Look-ups in named tables: a row name and a column name give one cell, copied from the table.

ruv
|  | duvoban | nodovig | toviz |
|---|---|---|---|
| sut | -0.9 | -1.9 | 1.3 |
| gukomu | -6.4 | 2.5 | 0.5 |
| lokonof | 0.2 | -1.2 | 6.4 |
| vutor | -3.1 | 0.4 | 3.6 |
| milevak | -2.5 | -3.6 | 1.1 |
| foto | -4.2 | -1.5 | -0.3 |
| vuk | -0.5 | -6.3 | -0.9 |
| gabu | -3.9 | 0.5 | 0.7 |
| vofu | 2.9 | 0.7 | 4.2 |
| kal | -2.0 | -0.2 | -5.3 |
| kob | -2.7 | -2.7 | -2.8 |

What is the toviz of gukomu in ruv? 0.5
What is the duvoban of vutor in ruv? -3.1
What is the duvoban of foto in ruv? -4.2
What is the toviz of foto in ruv? -0.3
What is the toviz of gabu in ruv? 0.7
What is the nodovig of milevak in ruv? -3.6
What is the nodovig of vofu in ruv? 0.7
What is the duvoban of kob in ruv? -2.7
What is the nodovig of kob in ruv? -2.7
What is the toviz of vofu in ruv? 4.2
What is the nodovig of foto in ruv? -1.5
What is the toviz of vuk in ruv? -0.9
What is the duvoban of gukomu in ruv? -6.4
What is the toviz of kob in ruv? -2.8
What is the nodovig of kal in ruv? -0.2
What is the toviz of lokonof in ruv? 6.4
What is the nodovig of lokonof in ruv? -1.2
What is the duvoban of gabu in ruv? -3.9
What is the toviz of vutor in ruv? 3.6
What is the toviz of milevak in ruv? 1.1
Row with the largest duvoban: vofu

femu =
|  | zol | viv | nabenop |
|---|---|---|---|
| fome | 21 | 14 | 90 |
| lupuga | 18 | 18 | 71 |
| soku | 22 | 40 | 12 |
| bati | 45 | 51 | 98 |
| kisagil | 18 | 86 | 97 |
| vos | 50 | 13 | 43 |
| biz | 12 | 84 | 68 |
| sizal | 56 | 51 | 90 |
| nen | 50 | 15 | 59 |
| tisot | 89 | 63 | 79 |
| gam | 78 | 51 | 83 |

What is the viv of tisot in femu? 63
What is the viv of gam in femu? 51
What is the nabenop of bati in femu? 98
What is the zol of vos in femu? 50
What is the nabenop of nen in femu? 59
What is the nabenop of kisagil in femu? 97
What is the viv of fome in femu? 14
What is the nabenop of vos in femu? 43
What is the viv of soku in femu? 40
What is the viv of lupuga in femu? 18
What is the viv of kisagil in femu? 86
What is the nabenop of tisot in femu? 79
What is the nabenop of sizal in femu? 90
What is the viv of sizal in femu? 51
What is the viv of vos in femu? 13

nameso:
            gom     dis    zugo   ketaf     fur    libo  kigigu    nako
mal      -16363  -13641  -14043  -15069  -14570  -13365  -16731  -14162
volaku    -6930  -11191  -24884   -7520  -19611  -22258  -12203   -3797
lik       -7426  -13539  -16854  -14571  -12077  -15654  -23502  -12935
kisaf    -13485  -14980  -16595  -13019  -18334  -14589  -18079  -13650
ror      -55272  -50077  -64344  -53760  -25890  -57796   -2053   28717
tevusu   -28655  -14378  -10810  -40639  -17244  -15460  -23967  -12700
soge     -15391  -13455  -15123  -14736  -15404  -15357  -14775  -14271
fugalud    7186   50180   71409  -75872  -47522   29258  -52475  -60351
bodo     -15182  -13884  -15229  -15035  -14951  -15968  -15699  -14523
teposur  -11434  -22879  -18303  -20078  -16907  -19075  -12873  -19353
ketobeb  -11680  -22243  -19209  -20856  -16881  -19719  -13953  -20310
fufu     -16281   -5539   -9548   -7682  -14144  -14549  -18007   -8448
mokal    -21623   10232   -4315   -4254    1501   -6652  -23001   -1967
rakor    -25158   10893   -1459   -2673    4984   -2358  -26337   -1654

What is the gom of ror in nameso? -55272
What is the fur of tevusu in nameso? -17244
What is the zugo of bodo in nameso? -15229
What is the nako of soge in nameso? -14271
What is the fur of teposur in nameso? -16907
What is the zugo of ror in nameso? -64344
Row with the largest fur: rakor

